In the rows, 128 means zero.
One turn sends every row of this set to another row. A few are shown first. Where does it send the rows asked after them?
z_667: [144 108 140 132 135 104 153 119 161 111 122 128 144 132 159  98 112 154
 121 117 166 108 107 107 179 113 152]
z_65: [157 108 131 156 146 107 128 118 137 105 145 113 136 132 144  98  79 159
 136 126 141 108 117 118 198 116 133]
z_366: [128 117 121 123 150 106 139 128 147 120 152 119 135 136 137  93 122 148
 120 121 137 103 113 119 108 141 139]
z_521: [131 129 159 134 129 109 158 121 136 121 137 114 153 144 126 125  70 168
 145  90 142 104 119 120 143 118 141]
z_966: [131 110 122 164 142 105 141 114 139 108 149 120 149 135 148 111  66 149
 123  81 146 111 140 120 137 139 140]
z_674: [149 107 136 140 141 113 114 116 157 107 136 123 120 133 152  96 109 157
 144 142 125  90 117 115 154 141 124]
z_686: [126 137 131 139 145 116 148 125 117  98 163 112 148 131 127 116  87 161
 103  97 131  93 124 122 146 124 145]
z_350: [150 117 153 141 138  90 122 115 144 106 145 127 130 111 149 111 100 176
 141 129 140 122 125 124 158 127 127]
z_400: [162 113 128 144 130 107 184 126 122 112 138 123 146 145 142  92  85 154
 119 108 137  80 133 126 152 151 133]
z_573: [117 115 129 144 135 104 150 120 139 106 141 119 121 128 136 124  74 156
 129 114 136  90  70 118 156 127 136]
z_154: [ 96 115 123 145 126 107 128 116 144 113 152 122 128 144 144 109  73 157
 133 126 140  78 116 108 147 122 133]
z_263: [156  90 165 133 129 112 144 112 130 108 141 124 130 132 138  93 102 126
 132  98 129  76 124 121 156 127 123]
z_94: [127 130 142 133 118 103 170 138 134 127 127 103 142 138 153 114  87 149
 116  96 126 109 129 119 127 137 138]
z_353: [129 108 133 138 115 110 153 122 112 112 138 121 133 136 144 118  76 159
 129  89 143  97 101 123 113 121 133]
z_29: [134  96 115 136 124  86 156 145 148 102 129  95 149 128 120  87  76 170
 139 110 154 104 117 122 152 119 139]
z_509: [125 100 131 141 155 121 150 107 153 128 145 121 123 146 133 116  97 151
 134 103 153  76  83 115 146 128 138]
z_421: [145 121 115 116 137 122 163 126 131 125 130 109 109 147 155  86  94 154
 115  97 137  91 134 131 133 125 141]
z_369: [110  98 139 140 132 109 156 120 131 107 138  89 135 148 128  98  69 153
 106  97 145 102 121 107 148 129 157]
z_968: [151 137 151 138 137 113 157 119 143 129 145 128 147 145 136  76  83 159
 129 107 140 118 134 110 150 107 141]
z_722: [140 109 118 131 138  99 148 136 139  95 143 117 128 130 147  80 108 155
 120 132 136 124 144 121 176 121 142]
z_69: [121 115 133 154 122 106 156 122 145 109 142 113 134 131 146 104 134 155
 141 103 141  80 140 120 127 136 145]
z_218: [124 119 153 153 153 109 138 144 177 123 137 125 150 135 141  91  84 145
 138 116 127  88 119 117 145 126 133]
z_932: [133 100 143 139 132  94 130 121 143 103 148  98 123 139 139 122  99 173
 140  96 122  66 100 123 135 139 138]
z_626: [135 102 124 149 132  92 139 122 155 132 148 122 115 141 137  84 113 151
 155 127 128  78 112 116 169 136 138]
z_646: [179 110 132 135 126 100 173 126 136 113 130 123 143 136 141  90 102 166
 119 106 139  91 122 117 160 108 158]
z_36: [168 111 133 109 142 107 112 120 129 111 142 105 143 130 148  96  96 157
 134 122 144  91  95 118 158 140 136]
z_461: [122 112 130 120 122 101 167 121 139 116 150 114 111 115 141 103 129 157
 132 115 137 106 122 114 175 124 135]
z_60: [108 133 131 136 147  96 125 122 150 108 139 130 124 140 131 115  81 155
 139 123 137 109 127 107 143 146 153]
z_113: [149  91  98 134 139 104 136 118 119 106 147 108 108 132 140  92  98 147
 137 109 143 106 114 124 176 133 140]
z_329: [156 113 134 139 141 110 131 120 133 119 135 123 116 143 140  94  64 159
 125  81 133 100  89 121 146 106 138]
z_347: [165 109 127 143 148  95 159 121 125 111 137 116 145 130 139 110  90 153
 134 105 147 118 121 125 152 172 129]
z_987: [141 103 116 126 131  91 147 147 139 115 143 133 136 125 155  74 102 143
 148 100 145  76 129 134 162 134 144]
z_852: [152 102 137 121 131 123 131 128 129  81 116 108 140 140 131 103  82 152
 113  90 135  97 113 131 145 122 121]
z_267: [137  92 130 150 120  99 132 124 135 122 135  97 106 110 150  95  83 155
 154 116 140  84 112 120 163 134 131]
z_519: [175  85 142 120 128 110 152 129 129 107 123 118 133 142 142  81  93 148
 131  89 129  89 129 128 157 126 143]
z_865: [168 107 133 140 139  73 173 119 145 117 138 127 121 126 138 105 106 157
 121 111 136  89 115 116 144 130 165]
z_778: [155 116 118 145 123  86 157 120 149 119 132 110 159 141 118  97  92 160
 122  87 152 119 111 116 156 109 148]
z_310: [135 110 136 138 130 125 156 132 125  94 135 110 150 126 140 111 107 149
 110 103 146  96 105 130 171 115 106]
z_670: [100 129 127 146 136 102 132 114 131 128 149 123 122 148 144 113 109 134
 118 113 138 100 115 112 153 140 136]
z_491: [161 111 127 127 123 101 126 116 168 111 132  95 147 121 136 107 101 156
 130 109 139  90 130 118 141  94 137]
z_568: [186 106 127 128 125 110 132 118 140 112 128 109 152 133 142  97  99 155
 125  88 133 104 117 119 155 105 139]
z_557: [133 114 165 155 126 100 142 114 165 102 140 115 147 132 138 113 105 158
 137 106 128 107 109  88 143 134 145]
z_372: [130 111 123 136 138 100 129 120 164 106 133 132 113 134 136 101 135 159
 137 125 137 106 106 114 163 113 141]
z_817: [118 123 107 122 134 104 145 117 141 120 148 105 133 136 152 117 108 151
 128 118 141 105 128 141 130 147 122]
z_504: [110 119 159 154 133 100 145 127 147 116 136 123 150 133 128  88  82 141
 149 126 147 116 127 122 149 135 135]

z_400 goes to z_852
z_36 goes to z_667
z_350 goes to z_461
Now find these:
z_94 goes to z_353
z_154 goes to z_60
z_573 goes to z_504
z_686 goes to z_369
z_722 goes to z_113
z_626 goes to z_674
z_519 goes to z_568
z_865 goes to z_263
z_968 goes to z_421
z_69 goes to z_932
z_218 goes to z_366
z_29 goes to z_347

